Each path is a new rotation, seen through one point. The rows after it are directions, each followed by how far the rotation turns it, in deg/step (0 if it stays put).
Each turn is a multiple of 5 degrees from 10 to 175, or 0.
Each row of a path follows its step; steps can be skipped.
path 1
step 2: [  4  -8 -10  -3  13 -12 -15   1   1  -7  14  10   2  -5  -6  -2 -14   5
   9  18 -18   0   4  14  -2  -1   7   7 -12   0  12   5  21   5  -2   0]
step 3: [ 23   3  -8   3  -6  -9  -4  -2  -4  12   0  -2   4  -6 -18  21  -7 -22
  -6 -11   7   7   2   1  -5   6   1  -8  -1   8   5   1  12  11 -11   3]
step 4: [ -7  -5  -6  -4  -5  14  -1  -8  10   8 -11   7  13 -13   9 -11 -15   4
 -15 -15  21  11  -4   5   2   4  -8   0   0  -8 -12   1   6  18  -2   4]
step 5: [-17 -24   4  14   0   2   6   1  10  -1   6   2  12  -4  -7   2   1  10
   7   4   2   8   3   1  -4   3 -19  -1   4 -12  22  12   4   1  12 -14]
step 6: [ 19  -7 -22  -6  -7  -3  -7   4   8  -2  -8   5  -2  -1  12  12   1  -9
  27   3  -8  -7  -2   2  -7  -6   1   5  18  -1   9   9   4   3   5  -9]
step 7: [  2   0   2   6   9   3  -5  11  -2  12 -12   2  -3 -17  13  12 -11 -15
  -4 -12 -13  12 -16  16  -7  -1   5 -13   0  -4  -3  -4  -1  -8   5  18]
step 8: [ -4  -2  -3  -7 -10  11   2  -1   5  -8   7 -12  15  -7  10   6   4   0
 -20   4   8   3  -9   8  10   3   9 -22 -15 -13  15 -11   0   4  10  -8]
step 9: [ -8   8   3 -13 -10  -8  -6  -3  10  14   2  -8   2  -7 -12  -8  -4  18
  25  -7   6 -12 -11   6   9  -4  -4  -8   3   1  18   0   4  -1   2 -11]
step 10: [  6   3  16  -5   0  -1  10  -4   1   4  -9   6   4   0  -2   8 -25 -14
  10 -11  -9  -6  -7 -21  -8  -6   3   3  15  -3   4  -6 -15   0  12 -10]
Speeds:
[-2 -1  4  4  1 -2  5  2 -3  5  1 -2  0  3 -7  6  1 -1 -2 -3 -1  4  2 -1
 -2 -2 -3 -4  1  0  5  1 -2 -5  1  3]
160
[ 3 -8  0  0  2 -3  4  3  0 -1  4 -6 -2  0  7 -2  4 -2  2  3 -4  2 -3  0
  1 -3 -1  0  4  1 -3 -2  3  1  1  5]
65
[-2  4 -2  0  0 -1 -3  0 -3 -1 -3  2  9 -1  5  0  8 -1 -1  2 -6 -3 -1  3
  1 -1  0 -2  0  4  4  2 -3 -2  1  5]
55
[-1  2 -1  6 -4  1 -3  2 -2  5  4 -4  3 -2  6  1 -1  3 -1  1  6  4  1 -2
 -1  5  6  2  2  0  1 -2 -2  0 -3  4]
90
[ 6  1 -2  3  2  1  1  5  1  1 -1 -1 -4  3  3  3 -3  0 -1 -3 -6  2  2  1
  5  3  3  5 -7  3  3  5 -1  2  5  1]
80
path 2
step 0: [-13   3  -4   2 -11   6  -8  15  -5  -3 -12   5   5   8   4  -4   3 -13
 -11  13  17 -16  10   5  13  -3 -23  -4   7   9  -3  -3 -10 -16   1   6]
step 1: [  3   2   4  12 -21   7  -1 -12 -20  -8  11  -7   3  -4 -13  -3   3  14
  -1  17   2 -14 -19 -17 -10  -2   8   6   4  -3   3  -2  -9  -4 -10  -5]
step 2: [  4  -4  -3   5  -7  -7  -9  10  -5  -7 -11  20   1   1   4  -4  11  -8
 -17 -13 -21 -15   1  13 -11   8   2   2   4   5  13  -2   4 -18 -12   8]
step 3: [  6  16  11   3 -15  13 -10   6  -5 -13  -7  -5   4   0   4  19   5   4
   5  25  -4   2  16   2   0 -10 -10   9  18   0   8  -5  -1   9  -5  -6]
step 6: [  9   6   0  13 -18  -7   2  -8 -20   3   3  13   2 -14   7   9  -5   1
 -15   9 -17   0   0 -11 -18   3 -13   2   8   8  -2  -2  -1  -3 -17   7]
step 7: [ -3   2 -13  -7   0  13 -11   7  -4 -20 -14   1  -8   8  -3  11  10  -6
   3   3 -14 -15   2   3  -5  -1   4   3  15   5  31  -4  -7   2   9   7]
step 8: [ -8   5  20  -4  -7   8 -18  -7 -13  -7  -6   0   7  10 -11   2  -2   9
  -9  15  -1  -7   5   9   3   5 -15  -2  10  -3 -19  -9  16   6 -15   6]
step 9: [-13   6 -10  19  -2 -15 -11   0 -15   8   1  -5  -4  -3  -1   1  13   9
  -3  11   2 -11  -3   0 -14 -18  -4  -4  -5   7  16   7  -3 -14   8  17]
step 10: [  6   6  -9   8 -11  11  -9   4 -19 -13 -11  15 -12  -1   0 -15  -5  -6
 -13   1  -1 -11  11 -21  -1  13  -9   9   9  -3  -3 -12   2   1   1  -6]
Speeds:
[ 4  2  3  2 -1 -5 -5  2 -3  5  1 -3 -1 -5 -1 -2 10  3 -1 -3 -2  1 -1  0
  1  3  3  1 -4 -5 -1  0  3 -4 -1  3]
100
[ 6 -2  2 -3  2  2  4 -3  1 -8  2  3 -3 -4  1  5  3 -1 -3 -1 -5  3 -1  4
 -2  2  3 -3  6 -3  3 -2  0 -2 -2 -1]
80
[-3  2 -3 -6 -2  0  1 -4 -1 -4  4 -5 -2  0 -1 -3  3  3 -3 -3 -3  3  2 -3
 -4 -4 -1 -1 -8  5  4  3 -2  0 -4  0]
140
[-5  3  0  2  0 -1 -1  0  6 -2  3 -1  1 -2 -3  5  4  1  0  2  2  1 -2  1
 -1 -2  3  8  0  2  4 -1 -3 -1  9 -2]
170
[ 4 -4 -3  2 -7 -1  1  6  0  1 -2  3  1  1 -1  3 -1  1  0 -7 -7  1  0 -3
 -2  1  2  6  2  3  1  3  1  6 -1 -3]
85
[ 0 -3 -2  3  1 -3  2  2  2 -2 -1 -1  5 -1 -1 -1  3 -7 -2 -3 -3 -3 -1  1
  4 -4 -3 -6  0  0  5  6  0  0  5  5]
155
